[[126 125 135 133 120]
 [141 132 107 135 148]
 [141 134 108 136 150]]
=>
[[126 135 120]
 [141 107 148]
 [141 108 150]]

[[136 132 128 122 142 125 130 127 134 145 121]
 [129 131 133 131 108 125 127 123 134 129 126]
 [124 128 125 129 139 136 129 128 125 122 135]
 [134 127 127 123 157 128 129 126 121 122 121]
 [135 117 126 123 147 130 128 131 128 125 134]
 [129 133 129 133 130 127 126 144 138 130 128]]
=>
[[136 128 142 130 134 121]
 [129 133 108 127 134 126]
 [124 125 139 129 125 135]
 [134 127 157 129 121 121]
 [135 126 147 128 128 134]
 [129 129 130 126 138 128]]

[[112 146 150 104]
 [115 119 123 137]]
=>
[[112 150]
 [115 123]]

[[131 128 124 128 135 130 138 129 133 130 133 131 131 150 145 133]
 [131 129 124 128 133 131 132 128 135 132 142 128 140 150 133 132]
 [129 130 124 130 133 128 138 128 137 130 132 129 130 150 147 130]
 [129 129 124 129 131 129 139 129 133 130 138 129 131 150 147 130]
 [129 130 124 129 131 128 137 129 144 129 129 130 128 150 154 129]]
=>
[[131 124 135 138 133 133 131 145]
 [131 124 133 132 135 142 140 133]
 [129 124 133 138 137 132 130 147]
 [129 124 131 139 133 138 131 147]
 [129 124 131 137 144 129 128 154]]

[[130 133 114 135 114 129 127 148 126 136 126]
 [127 130 129 133 132 125 126 100 129 115 145]
 [132 129 131 142 136 130 132 110 120 132 126]]
=>
[[130 114 114 127 126 126]
 [127 129 132 126 129 145]
 [132 131 136 132 120 126]]

[[149 133 115 121 120]
 [156 133 107 120 119]
 [127 129 127 128 129]
 [143 134 122 123 120]]
=>
[[149 115 120]
 [156 107 119]
 [127 127 129]
 [143 122 120]]

[[133 127 156 145 138 137 134]
 [107 136 155 138 121 112 147]
 [119 139 132 141 128 115 131]
 [106 139 153 141 121 108 146]
 [129 130 153 146 136 131 135]
 [116 126 151 126 121 125 145]
 [112 138 127 129 119 110 135]
 [128 131 148 143 135 129 133]
 [121 140 139 147 132 117 132]
 [116 123 144 119 119 124 143]]
=>
[[133 156 138 134]
 [107 155 121 147]
 [119 132 128 131]
 [106 153 121 146]
 [129 153 136 135]
 [116 151 121 145]
 [112 127 119 135]
 [128 148 135 133]
 [121 139 132 132]
 [116 144 119 143]]

[[129 129 132 130 129 133 140 129 151 128 128]
 [130 130 139 133 130 130 140 131 134 131 129]
 [132 130 145 133 130 128 132 133 130 131 129]
 [129 129 137 131 130 138 135 131 137 129 129]]
=>
[[129 132 129 140 151 128]
 [130 139 130 140 134 129]
 [132 145 130 132 130 129]
 [129 137 130 135 137 129]]
---
[[136 131 118 127 131 120 131 122 124 130 127 136 141 131]
 [131 128 129 148 136 116 128 128 129 121 139 142 132 126]
 [132 131 125 117 119 137 131 130 128 140 115 111 126 130]
 [130 136 126 138 128 141 136 126 133 115 125 135 145 125]
 [124 140 129 143 126 107 140 127 135 134 126 128 139 131]]
=>
[[136 131 118 127 131 120 131 122 124 130 127 136 141 131]
 [132 131 125 117 119 137 131 130 128 140 115 111 126 130]
 [124 140 129 143 126 107 140 127 135 134 126 128 139 131]]

[[141 154 129 127 132]
 [121 137 128 131 128]
 [123 125 126 127 125]
 [131 123 128 122 128]]
=>
[[141 154 129 127 132]
 [123 125 126 127 125]]

[[115 140 110 144 112 144 146 116 141 114 143 143 142 114 111 111]
 [143 115 146 111 144 125 108 126 115 142 111 111 114 143 146 146]
 [114 115 142 141 140 145 143 113 115 114 139 141 115 114 142 141]
 [110 129 127 145 126 107 149 151 129 112 144 145 127 111 127 127]]
=>
[[115 140 110 144 112 144 146 116 141 114 143 143 142 114 111 111]
 [114 115 142 141 140 145 143 113 115 114 139 141 115 114 142 141]]

[[116 114 113 134 126 126 128 132 138 153 123 109]
 [116 107 117 118 144 142 112 109 107 105 129 115]
 [148 151 120 119 110 128 146 129 113 106 126 135]
 [106 118 129 136 105 122 151 117 107 150 134 125]
 [107 130 107 130 146 108 108 141 136 124 113 147]
 [135 127 128 146 154 103 104 146 120 139 131 111]
 [105 120 153 154 116 106 119 136 117 129 118 154]
 [116 141 120 122 125 134 126 114 111 105 104 116]]
=>
[[116 114 113 134 126 126 128 132 138 153 123 109]
 [148 151 120 119 110 128 146 129 113 106 126 135]
 [107 130 107 130 146 108 108 141 136 124 113 147]
 [105 120 153 154 116 106 119 136 117 129 118 154]]

[[129 128 128 130]
 [124 132 127 125]
 [129 127 128 128]
 [141 117 129 136]
 [120 129 124 113]
 [125 131 129 126]
 [131 127 130 134]
 [115 140 128 120]
 [127 129 128 127]
 [105 150 127 112]]
=>
[[129 128 128 130]
 [129 127 128 128]
 [120 129 124 113]
 [131 127 130 134]
 [127 129 128 127]]

[[136 116]
 [132 142]
 [104 157]
 [144 111]
 [132 127]
 [154 115]
 [102 124]
 [140 123]]
=>
[[136 116]
 [104 157]
 [132 127]
 [102 124]]
